Families of rows that turns and mirrors carry onto each other, the same ones carrying the whole set onto itself: the rest of each named row's family, in list order
4 families of 8 rows
Bosop: -16,-4,14,-28,3,1,14,-12,-34,0,3,12,23,-4,-10,-25,-11,9,-9
mege: -21,12,4,-11,5,11,-4,-10,-14,-5,12,8,24,10,-4,-26,7,24,-13
baraf: 5,3,-6,10,0,-7,-6,-2,-21,13,10,15,-6,2,14,2,-1,26,-2
Gid: -16,-25,-9,-3,-6,13,13,2,-14,19,5,22,13,18,-3,-30,4,1,0
Fidi: -22,-24,10,-28,15,20,9,-7,5,5,-10,2,23,1,-5,-27,3,-13,10
gen: 5,-33,12,-11,12,28,-13,-11,9,2,-8,-4,4,-8,15,1,-4,-24,17
Sovuf: 5,-3,9,-16,18,24,-10,-22,12,-10,16,8,5,-14,0,24,-2,-21,4
keses: -6,-13,-19,3,-16,-2,-9,0,-39,12,5,15,6,-9,2,-9,-17,7,-9
Sodo: 9,-12,15,-22,2,27,-8,-14,25,4,0,6,13,-9,0,14,7,0,20
Dudut: 18,-11,8,-11,-12,5,-13,-13,-3,-3,-3,-3,-9,-26,12,18,-10,8,12
Veli: -20,3,8,-20,16,18,-9,-20,16,-19,3,-11,9,-10,-4,-6,-7,-22,-2
Boba: -22,-8,-16,-5,4,14,-4,5,-16,29,1,23,26,9,-6,-24,4,2,-9
bopuv: -28,-10,8,-26,7,27,-9,-21,-8,5,-11,-1,24,-13,-6,-25,8,-22,3
mol: -29,13,-7,-14,8,-6,13,-11,-1,9,3,8,12,8,-9,-24,1,-2,-11
bif: 8,-10,3,3,-12,6,-4,-1,-38,10,13,21,5,1,4,-12,-19,10,-20
Las: 14,-14,-10,-1,-12,15,-15,-14,7,-11,13,-1,-4,-13,8,20,-12,-20,1
borun: 18,-5,-14,2,-12,18,-12,-1,2,15,15,22,0,-7,1,17,-7,-8,-18
fata: -24,3,2,-20,7,-8,7,-23,-34,4,1,4,28,1,-5,-17,1,-1,5
gug: -28,5,4,-29,21,9,11,-25,-7,-4,3,8,6,-15,-9,-12,11,-16,-3
suzof: 11,-14,-6,5,-5,23,-20,10,9,23,-4,15,-10,-14,12,3,-1,11,-4
desad: -6,6,31,-20,12,15,-16,-25,-1,-1,2,-3,25,-1,-6,4,-14,-13,15
noki: 12,-9,9,2,-11,22,-32,-1,-6,6,6,5,3,-13,1,12,-33,-7,0
zabef: 1,-24,12,-11,-1,27,-16,-23,-1,3,0,5,-1,-19,3,12,-5,-27,27
Bap: -20,-13,-18,2,-3,17,-2,-3,-22,8,3,17,-5,-6,10,-26,21,14,-9
Lumi: -21,-10,5,-25,6,20,11,-26,-7,-10,7,9,19,-1,-5,-15,27,3,15
Mubav: -7,-1,20,-31,-8,23,-9,-22,3,-21,-3,-11,20,-19,-7,-9,-2,3,0
vasam: 5,-3,-24,5,-19,-10,7,-4,-10,17,12,16,-3,5,3,3,-4,-1,-9
peki: 7,-21,-13,9,-4,13,-10,2,-11,27,12,29,2,2,4,13,-9,-2,15
leso: -15,2,-19,-11,-9,3,10,-4,-17,21,4,25,-1,-10,-6,-19,5,-2,-26
zega: 12,-34,-8,14,-7,20,-8,-1,-10,19,7,17,-6,10,17,-2,-2,-8,7
Vanop: 24,-13,22,-2,4,16,-22,-9,-17,4,8,6,3,-8,14,14,-24,-4,-5
pekim: 0,-5,32,-31,21,10,-4,-19,-11,-7,-3,-4,21,-15,-1,2,-17,-6,6

Same family as mol: Sovuf, Veli, Las, borun, gug, vasam, leso
Same family as Bosop: Gid, Fidi, gen, bif, zega, Vanop, pekim
Same family as noki: keses, Boba, bopuv, fata, desad, zabef, peki

Families of rows that turns and mirrors carry onto each other, the same ones carrying the whole set onto itself: the rest of each named row's family, in list order
4 families of 8 rows
Ramuf: -6,-10,1,6,-1,-4,-2,-3,22,22,1,6,9,0,-23,-14,11,-3,-1,0,1,-12,32
Puf: 22,-17,-4,5,5,-6,10,-11,-6,9,2,24,13,-20,-1,-5,5,12,2,0,-3,8,26
pifu: 12,-21,-1,11,6,-12,12,-11,-2,16,4,19,13,-19,-10,5,0,4,2,5,-6,9,28
Zava: 17,-6,5,10,17,8,-9,0,13,23,-6,-3,0,6,-14,-17,19,-7,3,-9,26,-30,13
Kosuz: 19,-10,11,15,17,1,1,-5,7,22,-8,-4,-3,5,-17,-12,18,-5,14,-3,27,-35,7
mitel: 9,27,11,2,14,9,8,-6,9,1,-3,-8,24,15,18,2,4,16,20,6,-26,-4,-26
sos: -4,-1,-21,-16,7,10,3,-6,2,-1,-16,-5,6,2,11,18,-11,7,24,19,-31,-13,-12
Potus: 44,-10,3,14,20,1,9,-4,-11,8,-3,10,4,-6,0,-14,9,10,12,-7,24,-13,6
rugad: -8,-8,10,3,-2,-2,0,-7,22,26,1,15,7,-3,-21,-6,10,-7,-10,-1,-1,-14,25
Giruf: -6,-16,6,7,5,-5,-6,-9,22,30,-3,5,9,-3,-22,-5,11,-7,-1,3,2,-17,29
veso: -5,-13,-3,0,1,2,-9,-7,17,24,0,12,8,-8,-15,-8,15,-4,-9,-1,-2,-9,33
Vapud: 0,2,-18,-24,4,13,4,-1,7,-6,-16,-8,11,9,13,18,-3,5,22,11,-24,-9,-20
kelut: 17,29,9,20,22,6,-13,-2,2,31,3,-16,6,22,15,7,-11,10,13,6,-22,-22,-17
Falot: 21,29,7,10,10,4,-17,-2,0,34,6,-14,9,24,21,12,-6,12,7,1,-23,-17,-15
Sib: 19,-8,3,10,10,2,1,3,10,17,-7,-4,-4,10,-21,-20,14,-2,13,-6,27,-33,12
Dov: 1,0,-12,-26,1,9,7,-5,3,-4,-18,-5,3,-1,8,15,-11,1,22,17,-24,-14,-23
luzig: 10,23,14,5,22,6,5,-12,3,1,-3,-8,17,12,19,-5,3,13,16,10,-26,-7,-32
Mil: 12,5,-22,-15,-1,8,-20,2,-2,27,-6,-14,-4,18,17,27,-13,2,8,6,-21,-22,-9
vodo: 19,-15,4,6,-3,-12,15,-11,-5,16,6,28,10,-16,-5,3,-4,9,-4,2,-6,5,22
dogig: 45,-14,6,10,13,-5,17,-4,-13,8,-3,14,-1,-5,-4,-6,-2,7,10,-5,23,-16,1
romi: 17,-13,-4,12,0,-12,12,-5,-3,14,9,20,10,-13,-10,-5,-1,11,2,1,-6,9,30
vod: 9,24,19,0,16,5,12,-7,11,1,-7,-7,21,8,10,-2,-7,9,20,10,-24,-7,-30
nevor: 41,-12,-2,16,11,-7,16,0,-15,9,2,9,-2,-4,-7,-11,2,11,17,-4,21,-10,11
kimo: 18,23,9,10,16,1,-22,-8,-2,36,3,-15,3,22,20,5,-8,8,1,6,-23,-21,-19
topo: 19,31,17,12,12,1,-13,-2,1,36,7,-12,4,17,13,8,-15,5,4,3,-22,-17,-20
Mon: 3,9,-20,-2,6,7,-22,0,-2,33,-5,-13,-9,15,11,24,-15,1,9,12,-26,-27,-5
Rivo: 6,-1,-20,-15,6,5,-23,-4,-2,25,-9,-13,-7,13,16,21,-15,-3,0,12,-24,-21,-12
Duno: 37,-16,4,19,18,-7,18,-7,-17,8,0,11,1,-11,-5,-2,5,8,17,-1,19,-9,6
vudop: -2,-2,-15,-20,12,9,3,-7,2,-8,-15,-5,7,3,14,12,-5,3,15,16,-27,-6,-25
domak: 10,19,7,6,22,8,12,-8,5,-3,-9,-7,21,9,15,2,-6,16,29,13,-27,-8,-24
rup: 17,-8,11,6,13,5,3,1,15,18,-7,1,-3,9,-19,-13,12,-9,4,-8,29,-35,3
mifuz: 10,7,-15,-13,-2,4,-18,1,-6,32,-4,-10,-13,9,10,25,-19,-4,4,9,-22,-25,-13

Same family as pifu: Kosuz, Giruf, luzig, kimo, Rivo, Duno, vudop
Same family as rugad: Dov, vodo, dogig, vod, topo, rup, mifuz
Same family as mitel: Ramuf, Vapud, Falot, Sib, Mil, romi, nevor

Families of rows that turns and mirrors carry onto each other, the same ones carrying the whole set onto itself: the rest of each named row's family, in list order
4 families of 8 rows
Pez: -19,-9,-7,18,-3,5,9,-12,-2,23,-2,-3,-11,-16,1,-15,-18
ven: -9,4,11,11,-2,33,-12,-16,5,19,7,1,-8,9,-10,-1,-2
rifes: -19,12,9,-13,1,10,-16,15,-18,-6,16,6,9,-4,10,13,-11
Meni: 5,4,5,-16,3,-3,-13,-15,-27,-15,-7,-1,-12,-20,7,-10,6
luvak: 1,4,-9,-21,7,-5,-17,-12,-13,-11,5,-4,-15,-9,19,-5,-12
Dobo: 13,-12,1,11,-19,0,16,2,3,-13,-11,26,-1,1,8,24,13
Ded: -21,8,15,12,-8,23,-3,4,-3,20,1,-1,10,2,9,-4,4
rovek: -7,-3,-3,7,-8,-1,1,-24,6,1,-1,-17,-15,-12,-21,-17,-15
leno: 14,1,-4,30,-4,4,9,3,10,-7,7,23,5,3,-25,22,-8
neza: -2,-1,-1,-5,-16,0,9,10,4,10,9,28,-7,-18,-30,19,5
Gono: 0,6,-10,5,3,7,-8,-20,1,8,8,-12,-16,-13,-7,-25,-16
bubas: -10,1,13,24,17,24,-7,-12,9,-1,-1,3,-3,15,-12,-1,-8
kogik: -10,2,12,-17,1,18,-20,-7,-8,-3,5,8,-6,13,17,17,1
gidol: -15,0,17,12,-12,19,-10,-19,2,17,-9,-6,-3,7,-18,4,8
zadus: -16,-2,-12,-9,3,-9,-4,0,-16,-6,12,5,-14,-21,0,0,-31
Femeb: 4,17,-4,1,-13,-2,12,24,20,-9,18,6,10,-11,-19,-9,1
rop: 4,-6,-6,3,-18,-21,-7,-1,-14,5,-4,33,6,5,-2,30,4
dafa: 13,10,-8,22,-26,-13,8,1,9,-5,14,2,19,-2,-13,-20,-4
Femud: 17,-4,-6,0,-19,-5,-2,8,0,7,-4,33,0,7,5,34,8
lat: 8,0,7,14,-32,4,1,1,-2,4,16,24,14,2,-29,13,3
zom: 4,11,-3,15,19,0,-19,-18,-13,7,-3,-7,-8,-14,-16,-17,-9
fipib: -6,6,-7,-16,4,-20,-13,-11,-6,-25,1,-12,-9,-2,2,1,-16
Nukad: -8,-7,22,-6,-2,19,-3,-9,-5,-24,-4,13,-9,7,11,7,6
Pifo: 17,4,-2,15,-25,12,4,7,11,13,14,24,4,0,-25,17,1
pap: 27,24,-13,24,-1,-13,-4,7,-4,-2,6,3,15,-13,-21,-1,-2
Vibo: 9,2,-22,12,-11,-37,-1,-1,-1,-5,-6,9,11,3,16,0,-3
zepe: 25,9,-9,5,-14,-19,2,6,-15,-7,-13,7,11,-16,14,3,20
nub: 27,8,-23,-1,-11,-24,-3,9,4,-1,-5,11,4,-6,19,6,3
dop: -6,0,-14,0,-3,-20,-1,8,3,22,-17,26,-2,-6,3,21,11
bok: 1,18,-17,8,2,-22,4,21,19,5,-4,4,12,-2,15,-4,9
dobe: 28,14,-19,17,-17,-10,4,10,15,2,12,1,8,-10,-13,-11,-6
Lel: -16,9,14,-13,-2,5,-24,-5,-8,-6,-6,-1,4,16,6,22,7

Same family as kogik: ven, luvak, Gono, Femud, Pifo, nub, dobe
Same family as rovek: gidol, rop, dafa, lat, fipib, Vibo, Lel
Same family as Pez: rifes, Ded, neza, zadus, Femeb, dop, bok

Families of rows that turns and mirrors carry onto each other, the same ones carrying the whole set onto itself: the rest of each named row's family, in list order
9 families of 3 rows
Mobos: 13,2,-15,-12,-16,-21,-1,12,15,-8,14,-8,4,7,-14,-33,-14
baz: -4,21,-3,-6,-6,9,-20,8,-9,15,2,-7,1,-7,-13,27,-11
Nule: -5,30,-6,-7,26,4,-8,8,-2,23,-4,8,7,8,-37,3,-15
ripor: -6,3,6,6,7,6,-5,-22,-15,-6,-13,-9,-8,-7,7,-11,9
Galaf: 14,8,-7,-12,-13,-23,1,-5,12,-9,6,-8,16,-1,-33,-27,-11
kef: -13,0,0,13,12,3,4,-14,-15,6,-12,14,-10,9,-1,-31,6
lumu: -13,26,-1,-5,-1,14,-16,22,-4,18,10,12,3,10,-28,9,-17
gorub: 19,-6,-13,-3,-5,-9,0,16,24,-14,8,-12,15,-2,-21,-24,-19
zulok: 1,-4,-9,5,-11,0,4,-20,-21,13,-24,2,2,4,-1,1,2
zefa: -7,11,-4,26,20,4,-2,-3,-5,-11,-25,10,-8,10,-1,-23,-3
Tul: -1,-3,-3,15,12,-8,10,-19,-14,15,-15,19,1,-4,-10,-20,1
gimol: -10,35,-6,10,3,7,-22,21,4,0,-10,5,4,14,-29,9,-20
gelam: 0,8,-5,3,33,-6,8,-17,-4,6,-16,4,-1,6,-16,-34,1
sol: -1,18,7,-5,-6,7,-23,29,4,9,8,-24,3,10,-31,5,-17
mefar: -9,-2,13,21,22,18,-5,8,-16,13,-13,-3,-13,6,-1,-11,0
Sav: -8,13,-7,9,3,13,-14,16,0,24,-3,8,9,3,-34,18,-18
kebu: -2,21,8,-5,12,14,-6,16,-3,9,10,17,16,-7,-30,8,-21
vez: 11,4,0,-18,-21,2,-1,-8,1,-23,-2,-20,17,3,-14,-14,-7
Kago: -7,-3,16,12,12,11,-18,6,-15,9,-4,-9,-6,23,1,-25,11
Lita: 14,10,-23,8,-8,-25,-6,15,20,-15,-8,-7,2,10,-12,-23,-19
fet: -3,10,3,1,-7,2,-30,27,-7,25,8,-13,1,25,-17,3,-4
fepif: 8,6,0,-10,-1,23,0,18,-8,2,2,7,14,-5,-3,19,-20
Defu: 17,-12,-4,0,-4,-13,-13,25,5,5,10,-17,0,18,4,-28,-4
Lub: 20,1,-11,-12,-13,-13,-5,6,10,-14,9,-20,3,-13,4,-8,-11
Tuper: 16,-12,-11,7,-10,-22,-3,8,6,2,-6,-26,-8,8,-5,-31,-5
Sulo: -10,-5,2,20,11,6,1,-22,-7,-1,-21,-1,0,6,-17,-28,7
naluz: 19,13,-20,-16,12,-22,2,10,18,2,5,-8,10,5,-28,-24,-18

Same family as Galaf: Tul, kebu
Same family as gelam: Nule, naluz
Same family as mefar: sol, Tuper
Same family as Kago: fet, Defu
Same family as kef: Mobos, lumu
Same family as baz: ripor, Lub
Same family as Sulo: gorub, Sav

